Each named move below is a turn or a mirror, shown by a few rows before and after it. Which moves, in which order, take the first row of each later pair to the second? The first pair is answered.
T (before -> after):
[  5.1  -6.8  -7.6   2.6   0.7  -7.7 -11.3 -21.0  -7.6   5.2  15.9  -0.3
 -13.8  10.9  -7.0   4.9   6.5  13.1   0.3  -0.8  -2.4 -19.0  16.8  18.0
 -16.0 -23.7   5.6]  ->  [  7.0   9.2   4.2   0.7   1.4 -13.0  14.1 -18.5  -6.9   0.7  -6.5  -1.8
  -5.6  -2.0   9.0 -29.0   9.9  15.7 -20.4  -4.8 -10.1  16.0  -3.3 -14.7
  13.9  10.1   2.1]
[-26.1  39.7 -26.4 -26.4  16.8   5.1 -18.0  -3.3  11.2 -29.7   1.0   6.2
  24.5  15.3  21.3  35.2 -25.6   8.0 -21.0  -1.1  -5.1  -8.4   7.0   7.9
  18.1 -14.7  16.0]  ->  [-23.1  44.6 -22.9 -26.5  13.8   4.2  -9.8  -2.6  12.8 -32.3  -7.0   7.9
  25.8  11.3  25.1  25.5 -22.9   7.4 -25.9  -1.8  -5.2   0.3   3.0  -2.2
  26.3  -3.7  14.1]
[-18.5 -12.4 -20.4  -2.5  -4.3 -20.1   3.0   7.4  10.7 -18.4  17.8   6.7
  -9.1  32.0  20.2 -27.4 -17.4  -2.0  -4.2  13.0  -9.6  15.9  15.5  14.2
  -5.8   7.0   5.3]  ->  [-18.2 -12.1 -21.5  -2.9  -3.6 -20.7   2.2   5.5   9.1 -20.2  17.7   7.3
 -10.8  32.6  19.9 -25.6 -17.3  -1.7  -1.6  14.0  -9.4  17.0  16.0  14.4
  -5.7   7.1   7.5]
[ -2.7  14.6   0.6  -4.6   7.1  18.6 -26.0   1.2  -4.8  -4.5   9.4  18.0
   0.7  16.1   5.6 -17.7  -6.9   2.6   2.8  -1.2   3.5  -6.6  37.2  15.3
  -9.9   4.6  -6.3]  ->  [ -2.3  22.2   7.6  -8.6   4.4  15.1 -14.6   3.5  -6.6  -6.9  -1.9  19.4
   5.6  10.1  12.2 -32.5  -6.5   5.8  -4.5  -2.8   0.3   9.6  29.8   3.5
   2.2  18.7  -8.4]
K (before -> after):
[ -6.3  -4.0 -20.1   3.2  -0.8  -3.9 -26.6   0.9   2.2 -17.5  11.2   8.5
 -24.4  39.4  20.0 -11.5 -21.9 -15.4   6.7  21.1 -24.8 -13.0  17.1  32.9
 -20.1 -27.2  -4.0]  ->  [ 16.3 -30.3 -11.8  14.3   0.1  17.0 -18.6 -29.0   0.4   4.4   6.8  15.9
 -17.9  30.9 -13.8  -5.2  -4.8  -7.9   8.4   6.9 -11.3 -28.8  25.6  30.6
 -28.2 -27.5   1.5]
[ 21.2   0.5  33.6  -3.0  -3.0  20.4  15.3  -5.2   1.5   9.1 -17.5   6.2
  -2.3 -31.4 -20.2  -7.5  11.4   7.9 -18.6   5.3  25.8   1.7 -13.6 -42.7
  15.3  14.1  10.5]  ->  [  2.0  18.5  23.7  -9.4  -4.9  -1.2   1.0  18.4  -6.2  -5.7  -8.6  -3.0
  -6.1 -34.3   5.2  11.0   0.2   3.1 -16.8  11.6  17.1  10.4 -31.0 -46.5
  24.7   7.5  10.5]
[ -1.2  -2.7   2.1   2.9   5.9 -13.1   1.3   7.5  -9.0   3.9  -1.0   1.0
  -2.7 -10.5   4.9   6.6   5.2   5.4  -6.9  -5.8  -0.6   2.4 -13.3 -14.0
   3.3   5.7   0.6]  ->  [ -0.4   0.1   2.8  -0.4   7.0 -11.2   5.5   5.4  -2.7  -0.6  -4.4   4.3
  -6.2  -3.9  12.0 -11.7   1.0   4.2  -9.2  -0.8  -7.6   8.8  -3.9 -10.4
  -0.2   9.3  -1.8]
[  1.4   1.3  14.5  -7.9  -4.7   7.0  -0.6  -9.7   7.3  11.6   2.1 -11.4
  -7.3 -11.7  -6.9  16.9  -5.6   7.9  18.9 -14.7  -1.2 -28.0   9.3 -13.6
   1.4   5.6  -7.2]  ->  [ -9.1  16.3   9.3 -14.3  -5.8  -5.5  -4.3   8.3   7.0  -0.5   4.9 -14.8
 -10.4  -7.6  15.4  11.4 -18.2   2.2  17.6  -7.9 -11.8 -16.4   4.9 -10.3
   6.4   6.6 -11.0]
R (before -> after):
[  6.5   8.1   6.8  -6.3   9.3  -8.8  25.3  16.3  -3.7 -17.8  -3.4  -9.8
   7.2  15.7  29.8  -0.1  -2.7 -12.4 -12.8  -2.3 -21.4  22.9  -5.0  -5.6
  -3.8  34.4  -0.5]  ->  [ 19.9  -8.1  13.0  -0.6   9.8   0.5  31.9  -2.3 -10.8   1.0  -1.9 -10.6
  15.1  -0.3   2.8  23.6  15.4 -10.5 -12.9 -18.0  -5.3  12.2 -10.1 -24.2
   0.2  36.9   8.2]
[ 13.3  -7.1   1.3   7.0 -12.1  10.6   3.3 -19.9  -6.9   5.1   2.8   7.2
   0.7  -3.4 -19.9   4.0  10.9   2.4   4.3 -11.3  14.1  -6.0  -0.7  15.0
  -6.6   4.3   3.2]  ->  [  9.3   1.1  -6.9  -0.4 -11.2   9.3  -4.6 -11.4  -0.8  -4.6   6.7   5.0
  -7.1  10.9  -5.8  -6.8  -4.9  -1.7   6.3  -0.7   7.0  -4.8  10.6  31.4
 -14.8  -1.2  -3.3]
[ -0.5   3.8  -1.7 -14.2  -1.8  13.7 -13.6  -5.7  29.0 -11.9   6.9   0.6
   4.3  11.7  17.4 -18.3 -15.3  -9.4   7.2  23.7  -3.2  -2.0  23.4  48.1
 -33.8 -23.2  11.6]  ->  [ -4.9  26.8   6.0 -17.6  -2.9  -1.6   4.8  10.8  24.8 -24.9 -11.7  -4.9
  11.6  -4.5  42.0 -36.2 -14.5  -6.9 -11.7  20.0 -12.7  33.0  -9.1  12.5
   1.3   6.7   6.5]
[  9.2 -16.7   2.9  -0.1   5.5  21.2   4.6 -18.0   7.3  11.2  -7.3  13.2
  -5.1  13.5 -18.4 -11.9   4.9  -2.7   2.5  -4.2   5.0 -12.5  25.6  24.3
 -21.3  -4.9  -4.0]  ->  [ -1.1   1.2   1.5  -7.3   5.1  12.2   4.4  -1.7  12.7  -5.1 -10.5  11.6
  -8.0  20.2  10.3 -33.8 -11.3  -6.9  -4.5   5.2  -9.9   5.0  23.9  27.1
 -15.2   2.5 -12.6]
Pairs:
Between the rows of a pair lie 2 to 4 moves.
[ -7.4  17.8   4.0 -13.4 -30.0  18.2 -12.0   0.2   1.1  -7.0 -17.3   4.3
   6.9   6.4  18.1  -9.7 -22.9 -11.1  17.0  10.9 -26.0  27.0 -14.2   1.3
   8.8   5.8 -11.4]  ->  [ -2.4  15.3  13.6 -12.2 -31.5  14.5  -2.8  -5.8  -4.4  -2.2 -20.7   2.5
  13.7  -1.1  12.0  -5.6 -12.6  -8.0  12.7   3.0 -22.3  27.4 -22.4 -13.6
  18.4  14.6 -10.4]  T then R then R then K
[ -3.2   2.3  -9.8   1.0 -15.0  -2.2 -17.5  21.2 -16.2   7.8  -2.1 -10.2
   6.7  -8.5 -14.1  52.5   6.8  -2.1  -0.9 -13.2   3.8  -6.2 -29.6 -33.5
  16.2 -11.2  17.7]  ->  [  7.0 -15.5 -13.2   0.8  -9.9  18.8 -24.9   1.8  -3.2  17.6   8.4  -0.5
  -0.4  18.9 -29.9  41.1   3.9  -1.1  12.8  -7.6   5.7 -28.9   8.6   9.2
 -17.9 -30.4  15.6]  K then T then K then K
[ 10.4  -2.6   2.8   3.7   1.6   6.2   4.4  -1.3  13.9  -5.0  -9.1   4.8
  -0.1  10.8   4.8 -20.8  -4.4   4.9  -7.4   8.6  -1.9  10.3  15.0   2.0
   4.6   3.5  -2.6]  ->  [ -2.4   7.0   1.4   0.8  -1.0  -9.2  -1.6  13.8   2.1  -6.1  -3.0  -4.1
   2.3  -3.9  12.3   8.1  -4.6   2.6  -8.5   4.3  -1.4  10.0  -7.6 -15.2
  18.4   3.5  -0.4]  R then K then K
[-24.8   2.3  29.1   6.8  20.6  16.6 -13.2  20.7 -18.7 -14.4  13.8  16.4
  25.2  20.3  10.5  -9.2  18.9  36.5   0.3  -3.9   8.3  18.4 -48.3 -41.3
  30.2 -10.1   1.1]  ->  [-32.0  -3.9  16.2   5.0  24.7  23.2 -38.2  22.8  -9.8 -15.8  32.1  17.6
   9.1  50.7  12.3  -8.2   2.9  29.6  18.8  13.5   3.7  -6.6 -17.7   5.5
  -3.2 -43.2  -0.3]  R then R then K
[  7.0  -0.5  -0.5 -13.4  -1.5 -10.0  15.6   0.1   2.7  -7.4 -11.9  -4.0
  -6.0   0.4  31.3 -26.4 -11.7   6.3  -7.8   2.4  -2.9   6.4   1.6  -3.0
  12.4  16.3  -1.7]  ->  [ 12.6  -2.7   4.9 -11.4  -0.8  -5.6  18.3  -5.6   1.4  -0.1 -13.4  -4.8
  -4.7  -1.7  26.4 -29.5  -6.8   6.3  -9.4  -1.0  -1.2   5.7   1.1  -4.9
  10.7  18.3  -2.3]  T then K then T
[  9.6   1.8  13.8  -3.6   0.6   6.3  35.9 -11.6 -10.1  -6.2 -22.2   4.1
  12.7 -20.8   6.4 -14.1  21.2   3.5 -13.2 -15.5  -0.5  19.3 -21.7 -25.1
   7.4  32.1 -14.9]  ->  [  6.4   2.4  12.5  -1.7  -1.0   4.2  33.9  -5.4 -11.2  -8.4 -19.8   1.5
  14.3 -22.2   5.1  -5.1  19.0   4.8 -14.1 -13.8  -0.6  18.8 -29.0 -27.9
  11.6  28.5 -16.5]  T then R then T then R
[  7.0  -8.8 -14.4  25.1 -11.8  -2.5  20.3  -9.4  -8.7   5.2 -14.5   1.1
  20.2   8.2   6.4 -10.3  -5.0  11.6 -30.6 -15.7  29.6  12.2  47.3   3.3
 -45.0  12.8  30.3]  ->  [ -2.2  -4.5 -22.6  22.2 -11.6  -8.9   8.0  -1.1  -6.7  -4.4  -5.8   0.0
  12.4  17.3  17.8  -2.7 -12.8   8.7 -23.6  -7.2  25.8   7.2  50.7  17.1
 -50.3   2.5  27.9]  R then T then R then T
[ 13.3  -0.8  -2.9   0.2   3.4  18.0  -6.1  -6.4  10.8  -3.2   5.4   4.5
  -3.6  12.5  -5.0 -18.7  -7.2   1.0  15.9   3.4  -7.3 -10.6  25.8  31.1
 -23.1  -7.5   1.8]  ->  [ -1.7  22.8  -1.3  -7.9   4.5  -0.9  -4.1  20.5   4.4 -21.0  -1.4  -2.9
  -2.1  -0.1  25.3 -25.2 -14.1  -1.4   3.7   5.9 -17.3  18.7  -5.7   3.3
   5.1  13.9  -1.8]  K then R then T
[ 24.2 -14.9  22.4  -8.8   2.8  17.4  25.5 -20.2  11.7  -2.2  -5.5  -3.7
   7.2  23.4 -21.4 -41.1 -10.0   9.4   3.5  15.6 -14.2 -12.5  26.9  26.1
 -38.9  -0.8  -7.7]  ->  [-14.2  15.0  14.8 -14.7  -3.3 -28.3   7.2  30.8 -20.8 -21.5   3.3 -31.0
  11.5 -13.3  11.1  22.7 -15.2   1.5  -3.8  15.7 -16.6   7.8 -44.5 -26.6
  10.9   5.0  -3.9]  K then K then R
[ 32.9 -25.9 -10.3  -9.6  -3.7  -0.5  10.9 -29.2   3.2   2.7 -12.6   0.4
 -11.8  -9.0 -11.7 -30.9   6.5   9.1 -16.2 -13.3  22.7 -13.7   5.8  -9.0
   1.7  -3.9  -8.4]  ->  [ 14.1   0.1 -19.0 -15.8  -3.0 -22.7   7.9   1.5  -2.1 -20.6 -12.3  -6.2
 -16.1  -7.1  24.6 -36.2 -11.1   3.5 -23.5   0.3   9.1   9.1  -9.0 -15.8
  14.5   4.3 -13.3]  T then K then T then K
[-36.5  29.5 -36.7 -26.1   5.5 -18.3 -12.5  30.5  27.4  -4.9  -8.3  18.4
 -28.4   9.9  30.4 -14.7 -19.9  10.3  10.2  15.6 -12.0  -2.8  31.1  -6.2
  24.8  13.4   2.4]  ->  [-13.3  11.9 -23.4 -21.3   5.8   4.6   6.9   1.5  40.3   9.0 -20.7  31.5
 -21.1  15.9   8.4 -48.0  -9.5  16.9   5.4   8.7  -5.6  -6.1  51.7   0.9
  12.8  24.6   0.3]  T then K then R
[-11.8  23.2   9.6   4.5   4.2  -6.1  18.9  16.4  -7.6 -13.2 -15.6  -8.9
   2.1 -16.6  19.1  -1.4   2.8  11.0 -15.0  -3.7  -6.6  31.8 -25.1 -39.3
  32.2  17.6  -9.3]  ->  [ 20.1 -22.7  15.6  17.2   5.1  31.4  18.5 -34.9  -1.6  25.3  -6.1   5.5
   3.4  -4.1 -38.2   7.5  24.4  15.0   0.7 -13.4  15.8 -11.3  12.8  -9.0
  -8.9  -7.4   0.6]  K then R then T
